In the data rows, 128 means zero.
Each pair is two rows. How far apart are they, by a hidden measure? 0 means very close, and 20 very far. Two or three weighted sums of its numbers give each row a place; it is the straight-line distance between the places.
[175 140 141  98 172  82 100 127 107  90  83 116  80 176  74 166 168 165
  86  97 114]
[140  89 114 152  97 161 112 181 140 181 140 129 128 120 147 115 140 142
 101  88 117] 16
[118 102  94 156 107 174 101 173 180 183 163 138 134 118  95  97 115 111
 154 159  86]
[121 160 170 135 155 127 123 103 143 148 145  82 181  77 127 133  86 121
 180 151 150] 5
[162 183 164 182  73  95 141 119  88  87  94 170  98 121 125 173 160 123
 160  81  87]
[152  94 124 177  84 164 114 175 183 182 131 149 117 137 130  93 130 139
 159  83 173] 8
[ 89  77  79 169 113 168  75 160 140  83 156 124 114 140 122  75 131 138
 178 177 101]
[183 178 171  86 175  88 120 166 115 120 106 131  97 140 176 170 146 155
 148 130 172] 13
[181 116 177 104 179  96 125 140 153  94 103 103  74 158  80 142 169 148
  94  91 142]
[168 112 148  95  78 115 143 108 176 124  81 167 168 167  85 154  82  85
  76  77 145] 6
[174 151 182 117 133  92 124 138 126 120  82 134  81 182 171 143 144 131
 177 165 180]
[ 85 163 109 151 115 169 154 175 165  82 182 182 149 118  76 111  87 143
  75 106 114] 6
[127 134 134 116 180 119 102  96  91 119 122 181  91  77 164 165  78  82
 122 167  73]
[ 77 144  88 179 141 175 182 166 134  78 181 171 172 119  75 115  93 109
  82 101 174] 4
[165 112 173  91 165  88 159 160 146 109  86 114 178 179 179 134 176 172
 122  76 173]
[ 75 131  89 151 114 153 176 104  94 150 169 178 132 108 105 117 111 134
 152 140  84] 8
[ 94 175  99 136 111 157 117 173 173  74 171 172 159 114  78 101  98 146
  77 104 165]
[114 110  90 165  86 170  92 117  84 135 175 129 142 114 119  98 127 149
  89  87  92] 7
[180 128 175 119 173  96 114 152  95  91  77  74  77 152  88 173 178 137
 122  99 113]
[152  96 140 144 147 126 111 115  75 164  73 113 131  83 174 140  77 128
  78 177 181] 13
[172 135 172  95 169  94 112 162 123  96  94  89  82 164  89 123 148 157
 145 104 129]
[132 135 137 130 115 131 178  89  92 141 119 163 169  94 111 121  82 127
  90 171  95] 12
[153 170 101  80 168 114 172 160  99  92 130 179 104 160 175 178 176  80
 109 174  97]
[142 165 163 122 150 140 136  84 118 125 135  95 170  87 144 128 173 113
 161 129  99] 2
[141 105 109 133 110 150  75 136 164 179 135 135 157 137 113 106 117 163
 133 161 116]
[169 151 155 126 149 125 108  97 135 155 137  94 180  87 127 150  82 104
 149 167 159] 6
[168 119 157 105 181 116 127  86 163 122  87 177 139  75 179 129  85  76
  76  82 168]
[126 172 128  75 169 120 173 139  85 102  96 180 101 150 177 180 157  85
 107  77  95] 3
[181 122 179  99 172  91 102 130 113  99 102 102  83 158  93 176 153 179
  88  81 132]
[173 132 146  92  74 109  91  80 133 122  97  85  86 162  79 169 163  93
  74 168  81] 3
[ 96 151  82 152 103 172 171 106  93 169 181 150 157  97  87 144 109 171
 126 175  91]
[ 99  87  82 174 112 183  79 166 137  73 166 141 119 121 104  77 127 105
 135 158 126] 10
[152 153 142 118 113  89 139  81 149 123  91 126  78  74 146 132 152 100
 176 172 178]
[130  86 107 164 153 160 122 137 136 175 123 160 120 119 129  86 135 109
 135 169 115] 7
[ 92 179 170 124 151 145 130 134  82 112 132  80 104 151 151 144 164 158
  86 158 146]
[ 76 140  86 173  85 172 155 121 129 175 162 157 121 129  76 107 100 107
 115 169 168] 5
[132  89  94 148  95  76  84 175 139  81 177 129 134 145 109  76 133 175
 175 159 161]
[114  78  77 133 109 183 110 119 113 154 156 125 136 105 111 112 141 175
  98  90  79] 16
[119 179 139 113 129 114  79 134  85 104 128  94  98 154 169 154 171  75
  86 142  99]
[ 91 127  77 176  99 174  77 140 174 169 173 168 132 144  87 112 105 112
 117 110 128] 9
[ 91 102 106 155 143 174 165 134 146 168 140 145 151 134 112  97 110 154
 143 143 116]
[132 160 149 134 140 131 164 118  92 142 128 109 150  90 123 145  79 127
 158 122 111] 6
[ 92 130 113 134 138 142 144 100  96 126 158 183 174  93 155 130 105 182
 120 120 115]
[ 99 100 104 176 120 147  87 141 165 179 150 166 151 137  90 113 120  99
 121 113 140] 8
[142 176 129  90 181 124 139 120  79 106 124 182  94 169 166 165 183  87
  89 165  73]
[156 129 119 108 176 124 149  80 134 131 101  93 167  84 164 157  74  76
  73 175 122] 8
[149  94 110 134 133 158 114 128 178 158 133 163 120 107 138  91 134 167
 137  76 150]
[167 122 106  99  89  74  81 110  75 121 109 171  75  83 109 182 124  78
  79  79 183] 3
[104 170 141 102 121 131 178 141  77 114 139  77  99 172 145 135 182 170
  85 125 122]
[140 171 130 107 164 106 111 135  77 112 106  76  92 169 166 124 166 180
  97 136 102] 3
[ 86 154 139 139 107 132 182  82 135 139 159  98 177  81 134 111 161 136
 165 131 129]
[101 109 151 122 124 135 123  92 142 149 133 103 145  88 129 121  82 130
 124 159 173] 8
[128 102 110 174 100 155 125 154 176 177 128 180 135 113 115 120  99  93
 149 134 178]
[ 78 166 118 155 145 177 104 161 176 111 178 181 137 150  75 116 105 122
  78 104 124] 7
[ 88  80 108 162  83 183  85 117  94 147 175 140 136 117 134 105 130 180
  88  74 101]
[172  73 157  76  73  81 136 108  85  77  83 109 105 130  94 179 163  77
 127  82 112] 4
[169 160 172 102 160  96 127 136  98 111  95 100  93 171  74 156 151 141
 137  90  96]
[129  99  94 171 102 181 117 133 116  79 170 169 159 120  77 110 120  94
 147 118 152] 16
[119  80 116 143  95 160 170 154 128 181 165 149 132 112 112  94 106 127
 169 174 137]
[ 81 147 130 131 146 145 133  91 116 146 131  77 182  84 144 124  85 107
 121 128 163] 6
[177 129 167  93 168  93 126 136 123 104  89  96  85 148 105 146 164 113
 116  99 125]
[116  92  74 174  81 160  89 177 167  77 125 130 116 142 125  92 132 121
 163 138  93] 15
[ 95 101 109 165 103 171 161 144 179 177 151 142 120 130  94  98 124 100
 117 124 100]
[170 113 170 102 167 116  76 157 121  93  80  91  81 156  89 171 167 153
 150  77 130] 7
[170 138 166  97 153 103 113  73 160 118  90  82 179 178 174 157 165 157
 128  93 124]
[104  92  82 169 103 158  86 171 134  85 168 132 118 143 107  98 101  96
 132 181 171] 10
[ 80 108  94 151 153 176 169 127 139 181 118 169 142 126  76 107  96 124
 152 110 152]
[117  86  94 172  96 162 106 173 182 169 157 142 112 124 102  74 121 114
 180 180 155] 2
[ 77 113 107 161  87 181 124 144 160 171 180 169 133 115  90  83 130 125
 120 114 123]
[ 90  85  87 172 139 182 128 155 167  78 147 147 131 146 132  74 135 110
 159 162 120] 11
[ 96 105  89 170  88 180 116 173 138 176 149 152 152 111  95 105 125 118
 149 108 119]
[134 158 138 132 140 141 150  94 136 137 109  81 162  77 164 158  83 114
  95 111 151] 3
[163 140 103  95  80  80  91 111  74 122  94 164  82  85 119 183 139  84
  79  79 183]
[158  85  96 161  97 159 106 138 161 180 143 139 114 149 131  93 123 115
 123  80 142] 3
[ 86 102 100 174 139 162 140 146 148  76 176 164 140 116  95 119 121 106
 154 126 125]
[117  76 111 160  93 165 115 167 135 171 141 155 112 126 129  83 132 124
 121  85 130] 3
[135 166 172 110 144 121 126  81 166 147  87 118  87  76 154 155 164 111
 178 115 179]
[166 131 143 122 175 122 124  93  95 130 115  86 173  80 175 125  76 163
  93 171 129] 8
[ 87 158  85 145 117 149 157 167 171  92 164 168 154 127  99 104 108 129
  76 105 172]
[154  76 141 171 112 162 161 162 120 164 129 123 111 141 144 103 131 156
 168  84 182] 3
[131 116 136 127 104 129 113 100 123 152 130  78 155  86 137 114  83 146
 158 147 125]
[102 124 138 128 148 141 179  94 158 132 115  83 165  82 157 143  73 128
 144 166 103] 5
[157 173 159  96 114 118 166 168 129 100  96  93  95 164 176 170 165 178
 146 176  89]
[145 162 152 127 118 125 176  85 149 130 122 112  74  82 160 149 152 122
 167 123 155] 4
[109 113  92 169 114 177 121 151 160 176 170 136 114 133 121  92 134 126
  92 176  97]
[ 90 103  98 155  94 151  93 169 161 171 138 170 146 113 116  89 131 118
 163 181 157] 6
[ 98 138 112 141  99 143  95 107 136 168 170 165 165 107 126 114 102 134
 110 132  80]
[129  97  95 178 124 182  88 174 164  80 135 131 111 145 136  75 138 145
 162 182 121] 9
[181 121 135  86  82  98 126 114  77 167 180 176 134 157 124 164  75  91
  85  89 170]
[ 83 123  98 175  86 163 176 157 130 181 169 161 180 108  81 107  99 111
 182 133 135] 17
[ 84 174 149  80 162 104 180 170  81  97 119 172  89 141 180 171 180  89
 107 181  73]
[160 114 156  86 171 105 115 180 154  87  99  84  77 159 180 147 146 165
 131  96 148] 14
[ 73 107  90 175  84 163 103 155  99  81 183 147 142 129  82  90 119 127
  96 106 119]
[145 115 158  98 157 116 173  83 127 131 101 179 171 179 183 137  83  75
  74  81 158] 5
[141 154 127 125 156 119 175  90 114 143  98 100 183  94 128 141  89 122
 179 134 145]
[141 155 160  91 167 100 176 148 132 102 107 108  83 153 181 165 165  80
 145 183 150] 4
[135 164 162  98 151 100 144 148 124 126 103  95  80 162 171 151 170 182
 109 120  84]
[ 99 148 113 162 102 161 161 125 106 177 169 180 146 105  87 107  85 151
 130 137 145] 7
[128 162 134 142 106 133 141  96 151 133 157  80 175  81 122 130  78 129
 172 127 127]
[174 130 141 114 174  92 115 170 170 108  82 110 166 162 174 157 164 147
 168  91 141] 5
[174 127 132  80  80 108  90 117  76 168 182 173 137 166 133 153  84  90
  84  83 177]
[179 175 158  89  84 170  91 102  89 162 105 149 109 115 135  88 132  83
  97 101 126] 16
[ 75 135 114 167  81 180  77 156 145 180 172 172 164 129 104 109  98 101
 158 108 133]
[ 85 154 164 109 145 106  93 117  87 106 163  93 106 175 149 137 147 176
  85 155  95] 10
[110  75  83 179 120  75  82 181 180  89 163 126 109 128 106  78 122 110
 148 154 137]
[131  87 126 170  91 181  75 168 126 165 145 150 121 114 145 117 107 150
 174  83 183] 10
[134 114  80 132  97 179  80 114 110 172 164 129 129 104 147 111 147  81
 114  89  98]
[123  86  79 167 129 172 109 181 179  76 135 139 133 125 110 103 139 136
 161 183 168] 2
[ 88 100  81 170 141  79 132 174 133  84 171 139 130 130  91 113 113 103
 154 171 152]
[147 114 128 115 173 133  77  79 175 123  94 106 167  75 181 136  77  80
  81 177 139] 16
[ 79  99  74 157 100 175 167 110 124 160 140 135 147 101 155 110 134 177
 136  86 110]
[113 176 115  89 168  95 100 116  86 105 133 175  86 173 173 158 179  80
 134 172  85] 13
[144  73 157  75 177  81 168 105  86  91  90 101 111 123  99 180 152  94
 138  89  89]
[113  79 100 158 112 164 175 131 170 160 123 137 116 117 153  87 127 157
 152  94 177] 3
[110 164 175  88 174  86 123 109  85  79 110 115  95 146  80 172 159  82
 130  87  75]
[ 92 169 122 121 121 132 138  98 133 143 132 111 183  93 146 151  94 115
 181 133 129] 11
[165 119 179 124 166  99 173 162 132  98  88 115  79 169  81 138 159 168
 150 100 161]
[173 141 148 132 157 130  97  87 109 134  98  85 161  91 171 160  75 153
 128 179 118] 17
[139 135 146 136  96 126 164 100 152 137 126 113 165 101 159 100 180 114
 150 149 134]
[119 128 131 126  88 148 169  80 100 140 126  92 171  88 140 135 182 110
 160 125 169] 4
[135 145 172 117 170 127 110  84 146 138 106  91 180  78 161 135  94 163
 133 179 114]
[ 74 111  73  73 105  91 116  75  82 110  75 114 118 134 173  76 155 161
 105 108 103] 1
[153  75 172  78  75  91 149 122  91  74  79 105 105 122  91 179 151  75
 107  90 105]
[115 122  96 129 105 158 154 101  90 159 173 156 179  92 107 102  96 123
 153 110 104] 11
[159 144 157 119 165  99 151  73 124 118 104 114  76  73 162 149 160 175
 183 160 133]
[182 182 168 110 152  88 181 147 126  99  81 120  97 175 178 165 148 162
 121 178 142] 3
[129 140 112 141 132 155 179 127  93 178 169 148 153  87 139 120 120 132
 151 150 102]
[101  81  81 149 161 159  84 118 144 173 149 140 149 106 165  88 143  86
  88  78 117] 11
[148 173 155 175  77  91 122 150  92  89 109 182 102 139  85 149 163  97
 118  92  79]
[171 125 154 145 146 123  81 144  73 154  80  79 117 110 163 112  76 114
  80 178 144] 9
[ 99 144 120 158 137 147 180 118 172 157 155 164 135 104  97 148  97 165
 116 152 106]
[141 124 126 135 130 128 146  88  96 134 110  89 158  88 142 115  89 152
 156 165 146] 11
[182 141 180  94 180 113 119 134  92  88  75 101  91 146 113 175 158 152
 108  94 101]
[122 166 144 115 108 108 144 139  89 101 149  78 105 161 165 159 168 162
  85 161  88] 3
[116 167 118 133 145 125 146  85  86 132 149 180 182  89 120 142  86 175
 112 130  75]
[ 97 147 107 158  83 165 112 130 166 167 181 155 181 125  78  90 112 141
 111 122  86] 6
[125 106 129 153 101 157 124 135 169 141 123 168 136 129 120  99 106 105
 119 177 122]
[133  90 115 160  99 152 113 134 177 180 148 175 120 115  97  91 121  95
 142 149 165] 6
[125  80 104  76  89 163  73 172 160  92 118 163 112 136 115  84 142  99
 112  93 164]
[ 83 103  82 159  94 162  82 115 118 158 174 120 153  90 126 119 115  74
 100  97  76] 4
[167 124 183  98 139 106 122 171 113  87  90  97  83 170  77 136 154 153
 119  86 147]
[177 110 136  89 179 103 151 171 144 107  76 139 182 154 115 163 103  91
 109 106 151] 10
[170 142 168 117 136 107 111 152  97 103  86  78  76 163  79 146 176 177
 160  94 135]
[161 170 175  84 164  82 160 156 109 110  93 123  94 156  93 167 169 169
 172 158 138] 6
[ 90 112  84 147 121 161 102 179 131  75 158 157 141 114  79 100 133 104
  76 132 163]
[139 150 165 101 173 130 163  79 154 131 121 104  88  73 167 147 172 159
 118 161 176] 7
[153 118 155  96 176 106 107  87 176 141  92 162 136  75 183 162  90  79
  75  92 180]
[101  99  78 182 115 172  88 176 168  85 172 136 134 146 113  92 134 118
 112 147  97] 4
[ 97 146 105 143 138 140 157 116 122 156 157 152 150  98 119 109  96 126
 169 121 110]
[159 155 154 106 154 104 163  74 122 119 111 101  96  87 162 126 172 171
 125 148 109] 5
[ 82 118 101 150  83 175 179 144  99 161 180 156 135 147  83 111 104 107
 135 106 105]
[ 99 105  81 123 126 150 146 124 163 159 152 161 164 111 111 119 106 140
 179 135  87] 4
[173 142 155  95 183 101 131 115 130  82  86 114  84 157 116 171 164 174
 132  92 110]
[176  92 142 105 177 101  92 150 127 102  83 150 179 159 133 141 107  91
  97 104  79] 12
[124 123 113 144 135 153  81 109 138 156 142 162 178 102  96  82 115 144
 102 132 147]
[146 181 137  88 182  84 155  75 155 124  91  84  83 165 176 153 182  79
 149 179  90] 5
[100 152 125 116 159 137 151 119  76 101 157  91 101 167 130 139 174 150
  86 150 113]
[106 100 104 142 115 151 172 111 117 142 145 167 146 101 117 124 126 148
 111 138 102] 6
[100 154 160 120 166 117 121 172  90 124 119  76  87 152 173 176 163  82
 101 147 117]
[138  73 180  73 183 100 129 113  80  78 107 117 107 150  77 177 154  79
  89  82 155] 12
[106  88  92 145 113  73  99 165 175  80 174 140 124 126 100  79 135 150
 136 140 143]
[137 118 115 180 119 151  99 147 168 183 142 179 140 131 110 125  79  92
 167 141 181] 3
[137 170 152 125 163 121 167  90 112 123 115 112  73  89 147 143 158 137
 144 132 153]
[142 130 127 138 144 135 101  79 152 139 156 107 160  85 139 137  90 111
 111 155 143] 7
[175 110 137  93  79 120  94  92 182 144  80 133 171 159 105 128 101  89
  78  91 164]
[176 131 169  82 145 104  78 164 135  84  87 110  84 160  92 169 165 182
 117  75 119] 2
[100 130 108 170 140 145 117 112 121 166 140 161 143 112 116  81 112 154
  94 151 105]
[169 171 179 123 142  80 168 156 116 105  84 119  74 182 174 173 151 101
 180 148 122] 4
[159 125 124  99 133 115 131  78 147 142 101  91 151  77 165 129 108 182
 151 176 161]
[120  94 105 153  94 171 109 150 171 179 147 130 122 140  92  86 106 104
 167 168  90] 3
[156 163 163  90 166 126 142 179 100  95 104  76  93 164 173 152 175 171
 144 156 157]
[138 182 129 105 128 115 183 159  83  97 134  98  94 179 153 174 172 163
  96 140 135] 5
[139 165 152 109 126 120 156  76  86 134 105  88  80  75 158 145 162 156
 171 120  82]
[ 74  85  73  74 104  85 165  80  96 112  79 116 134 149 172  73 167 166
 134 131  77] 3
[123 168 153  91 159 116 134 170  91 117 125 118 101 163 167 123 183  74
 116 168 179]
[153 158 165  81  74 108 152  91 169 118  75 181 156 152  87 142  77  79
  82  90 138] 12
[121  90  79 166 119 179 108 174 141  91 165 149 139 120 103  73 124 138
  73 116  90]
[141 152 132 121 142 100 173  81 122 121 101 121 158  81 150 132 175 125
 165 145 126] 10
[177 183 175  83 159  96 180 121 140 113  89 122  99 123 179 162 145 151
 176 157  93]
[102 106  89 175 114 172 149 176 152  73 153 152 123 139  86  88 129 133
 183 141 142] 6
[151 183 179  78  76  78 158 136  94  78 108  90  99 124 108 175 140  82
  94  74 104]
[156 167 123 168  77  88 136 106 108  83  75 167 105 110 106 180 177 113
 158  74  75] 7
[158 177 181 106 151 101 171 176 155 120  88 129  88 162 161 141 141 101
 114 149 176]
[ 86 121 114 183 107 178 141 142 129 176 171 161 152 133  97  97 117 116
 183 112  81] 6
[ 84 111 109 176 129 182 180 137 156 179 172 162 129 136  97  96 126 151
 153 114 137]
[151 147 183  94 138  82 141  76 110 116 108 124  92  73 157 176 162  95
 140 110 179] 3
[112 170 133  94 124 105 177 165 103 108 129  73  89 147 172 140 153  86
  91 163  80]
[178 107 161 112 154  91 116  73 132 115  73  95 160 179 177 165 175 171
 182  79 133] 12
[105 109 145 157  82 131 159 112 128 131 182 182 179 102 131 129 100 121
 113 118 130]
[102 104  81 176 152 164  87 178 134 182 142 153 122 132 117  77 135 161
 129 182 114] 3
[121  91  92 162  97 174 143 176 174 161 154 146 116 130 123  81 126 121
 128 182 183]
[155 179 164  85 179 113 165  74 164 117 112  80  85 155 171 167 174  86
 102 167  99] 6
[ 77 119  85 146 106 157 170  95 128 163 176 160 167  96 141 122 112 133
 141 144  81]
[164 180 178  80 171  89 182 141 141 107  93 124 100 149 181 178 144 171
 172 146  91] 8
[183 120 166  75  77 113  97 147  74 148 183 174 171 155 132 128  86  86
  84  79 173]
[ 97  81  76 178  91  79 162 180 106  79 151 141 122 149 101  76 144 110
 177 161 149] 13
[148 152 132 115 179 111 163 102 178 127  92  86 176  80 175 129  87 156
 166 162 167]
[101 137 106 163  90 138 148  97 112 153 182 164 161  84 131 118  94 125
 164 118 132] 4
[160 160 176 109 127 113 118  82 180 135 100 117  91  74 155 144 167  96
 142 122 136]
[124 112 142 120 154 138 126  98 169 141 162  84 176  98 150 147  91 138
 181 170 120] 5
[ 91 151 124 142 133 156  89 105 114 158 144 144 166  95  99 126  92 149
 116 135 105]
[ 85 149 121 139 122 151  85 109 130 159 167 171 172 105 143 116 116 144
 165 139  79] 4
[120 143 127 119 157 145 167  86 150 138 114  74 154  96 142 114  86 141
 135 176 149]
[111 181 170 108 150 111 166 110  83 122 141 108 108 176 157 145 175 174
  95 152 111] 10
[164 128 128  92 182 109 146  88 117 151 102  74 176  75 178 137  76  73
  75 180  96]
[161 109 119 103 182  97  86 169 100  84  77 144 144 177 139 164  95  90
 164 102 103] 4
[ 76 126  75 147  99 167 106 160 119 173 178 135 147 102  98 101 119 140
 157 141 118]
[143 161 160 116 142 117 137  75 119 125 105 111  89 183 158 133 174 142
 156 173 131] 9
[181 129 138  82  76 111  95 125  76 160 182 177 141 177 146 135  91  91
  85  74 176]
[130 157 159  96 142 109  90 154  89 121 102  99 101 151 166 172 155  82
  96 163  89] 14
[ 77 117 107 173 109 165  98 161 166 170 170 154 145 131 107 103  97 120
 145 128 120]
[145 149 151 141 159 139 162  77 128 145 132  75 166  90 139 122  89 158
 141 171 166] 2
[ 95 123  76 145 127 169 150 182 144  82 159 170 139 157 105  80 109 116
  74 105 139]
[114 176 144 173  78  94 108 141  85  74  93 178 102 132  98 175 157 146
 127  96  82] 4
[112 103  90 139 142 183 104  77 154  88 127 136 116 127 125 115 121 147
  75 112 172]
[144  97  97 172  98 144  83 153 171 175 127 147 110 109 136  95 125 105
 169 183 166] 13
[155 139 155 100 136  95 159 131 104  86  84  94  81 156 103 163 169 164
 104 101  93]
[116 122 139 132  99 127 140  95 177 123 121  93 165  84 118 119 178  99
 176 139 131] 11
[ 78  89 106 166 103  75 112 183 157  81 136 136 130 120  89  90 123 160
 131 162 159]
[ 89  88  77 182 110 168  84 154 141  84 130 155 121 138 104  82 135 117
 103 129 144] 11
[105  79  85 160 123  77  84 155 139  94 156 123 110 136 127  86 141 119
 170 174 125]
[110  95  84 143 110 142 135 145 108 162 160 131 127 116 149  99 138  74
 104  96  77] 7
[124  83 116 181  98 168 157 180 110  83 170 151 137 130  84  85 130 144
 112 170  98]
[118 110  79 178 108  73  76 177 106  95 132 130 113 132  92  85 145 161
 167 146 154] 10
[137 136 162 126 169 129 139  88 175 144 141 110 183 103 147 138 161 115
 160 121 126]
[173 169 131 156  79  92  97 125  99  80 116 166 102 128 100 178 159  96
 112  95  78] 3
[105 168 145 104 122 140 116 151  77 100 137  79  93 183 152 137 182 183
  89 145  89]
[ 97  93  83 164 132 177 131 109  80 162 150 119 140 107 109 110 122 155
  87  73 141] 5
[ 75 129  78 142  97 150  99 110  96 144 165 152 162 103 121 109 118 183
 105 115  99]
[147 182 177 119 136 114  96 182  88 126 127  94  84 175 162 169 168 179
 109 134 102] 7
[165  73 163  84  74  77 120 124 101 102  89 113 104 138  80 182 150  88
  98  78  86]
[131 178 169  87 167 105 135 155  79 104 150 101  90 174 145 159 171 169
  88 166  74] 9
[177 159 183 131 143  86 181 165 150 120  99 128  94 170 167 136 142 101
 159 114 156]
[107  93  93 181 110  78  78 179 134  85 138 126 115 140 114 102 136 160
 119 160 140] 7
[ 93 106  77 165 111 178 101  73 167  91 153 143 125 119  94  84 115 142
  74 136 144]
[166 143 117 128 139 128 140  93 135 130 142  90 148  90 108 109  78 148
 106 165 149] 9
[ 83  98  80 172 156  75 135 162 172  99 168 148 126 135 128  78 122 143
 164 132 175]
[119 107 118 121 162 155 183 102 112 152 150 134 163  85 156 155 117  87
 140  82  74] 15
[103 134 159 121 158 121 127  82 115 154 121  77 168 102 134 113 176 116
 132 122  85]
[177 144 143  94  78 111  76 108  74 149  85 173 161 175 110 127  88  84
  83  88 132] 7
[124 164 135 125  87 136 152 156  78 101 140  86  87 177 160 160 160 168
  95 147  77]
[ 89  82  84 177 112 164  94 112  91 136 177 137 153  97  92  82 137 176
 102  97  77] 4
[ 74 149  90 147  86 171 118 178  94 102 177 144 125 121 114  92 134 168
 155 109 100]
[ 95 104 105 173 116 154 137 139 133 182 164 172 144 136 102 123 112 111
 108 124 160] 10
[163 137 178  94 120  97 128 145 162 115 126 112  79 156 181 159 180 183
 144 182 107]
[126 173 147  83 156  93 174 164 101 116 111  83  88 163 172 161 160  73
 137 180  95] 12
[167  75 168  81 174  79 103 170 156 119 102 146  89 135 165 178 136 172
  81 105 144]
[ 91 145 159 130 109 130 110  94 124 150 125  99 167  86 155 130  74  97
 162 109 123] 17
[178 173 152  79  80 154 104  98 139 145 104 160 112 166 131  85 118  91
  90 100 147]
[128 174 153 103 101  95 180 169 115 105 103 105  78 152 170 168 171  77
  92 163 127] 7
[129 168 152  87 162 110 160 171  98 116 130  87  92 157 169 180 167  80
 114 161  85]
[132 159 153 114 130 106 109  81 178 148 110  98 178 106 141 117 172  95
 120 123 127] 2
[144 166 156 127 132 120 109  83 173 135 108 109  85  77 123 155 166 102
 134 129 171]
[136 126 148 140 105 137 156  97 125 152 146 102 150  83 151 134 103 102
 139 119 110] 8
[182  97 156  84 177 123 116 142 126 114  78 151 162 170 111 162  90  93
  93 107 134]
[150  96 110 147 160 149  90 122 182 161  90  83 115 117 170  88 107 120
  73 155 152] 5
[119 146 159 136 172 117  79  83 131 146 125 115 160  92 140 132 162 108
 166 146 162]
[121  95  86 177 102  78 177 175 170  77 176 128 130 141  84  81 137 145
 147 150 123] 7
[157 163 175 111  95 122 133  79 142 138 124 126 178  94 143 144 168 102
 175 133 124]
[171 161 183 101 152  90 144 172 138 107  74 127  74 174 164 156 155  94
 153 139 181] 6
[ 96  87  96 155  90 182 129 164 122  76 141 156 131 151  93  74 119 151
 138 128 120]
[142 169 133 126 137 138 156  91 115 150 144  92 156  98 118 124  73 134
 160 135  98] 9
[155 172 136 118 116 120 119  76 146 136 100 111  76  78 160 152 171 151
 182 159 115]
[179 115 102  75  79 118  94  97 181 129  88 154 125 180 118 168 101 103
  78  96  84] 16
[127 157 151 119 101 140  98  90 146 133 150  87 172 111 141 132  74 132
 164 136 164]
[ 98 132 140 124 107 147 114 104 102 137 146 107 169  84 155 124  84 135
 148 134 107] 9
[147 183 173  76  73  87 159 121  87  97 102  99 106 125  98 182 144  87
 136  73 119]
[ 83 112 104 132  92 156 148 124  84 156 179 146 130  96 129 104 116 178
 141 109  78] 7
[136  80 135  77 181  89 166 121  93  96 100  97 108 144 182 181 156  92
 101 124 109]
[142  74 177  84 176  83 160  98  90 100 103  92  97 135  89 177 150  81
 106  85  95] 9
[123 175 165  85 115 115 164 129  78  87 147 114 102 160 154 179 177 128
 100 138 101]
[162 161 121 107  82  80  77 101  74 127  94 130  84  81 102 183 142  78
  82  89 180] 1
[ 82 123  75 129 128 154 138 128  95 164 172 157 158  93  88 100 114 156
 110 156  74]
[134 146 122 118 161 141 160  86 111 137 112 110 183  76 153 142  79 139
 118 164 134] 6
[ 79 135  99 156 135 136 101 130  83 170 175 150 170 104  84  95  92 161
 133 116  92]
[ 87 153  95 146  89 180 151 126 174 165 147 159 132 116  82  91 110 154
 106 116  91] 5
[ 77 125 100 125 144 154 119 114 104 169 181 176 159 112 103  95  97 149
 109 115 105]
[ 87  85  88 149 143 160 125 124 105 166 160 118 131 121 142  87 126 173
 166  84 134] 5
[140 139 131 137 146 149 151  92 100 140 142  95 157  91 144 153  73 149
 130 125 141]
[125 113  80 142 122 152 174 107 120 150 171 127 131 109 159 108 114  83
 128  85  76] 4
[162 171 158 124 126 107 128  81  97 116 106 138  76  74 156 125 148 131
 181 121 147]
[148 150 178  83 139  86 159 157 120  90  77 106  94 161  83 172 179 172
 165  95  91] 12
[ 92  95  80 181 157 180  87  76 153  80 158 138 127 143 114 102 113 117
  79 144 171]
[180 166 173  99 174  96 170 131 151  88  89 122  96 137 177 174 151 169
 170 148 158] 10
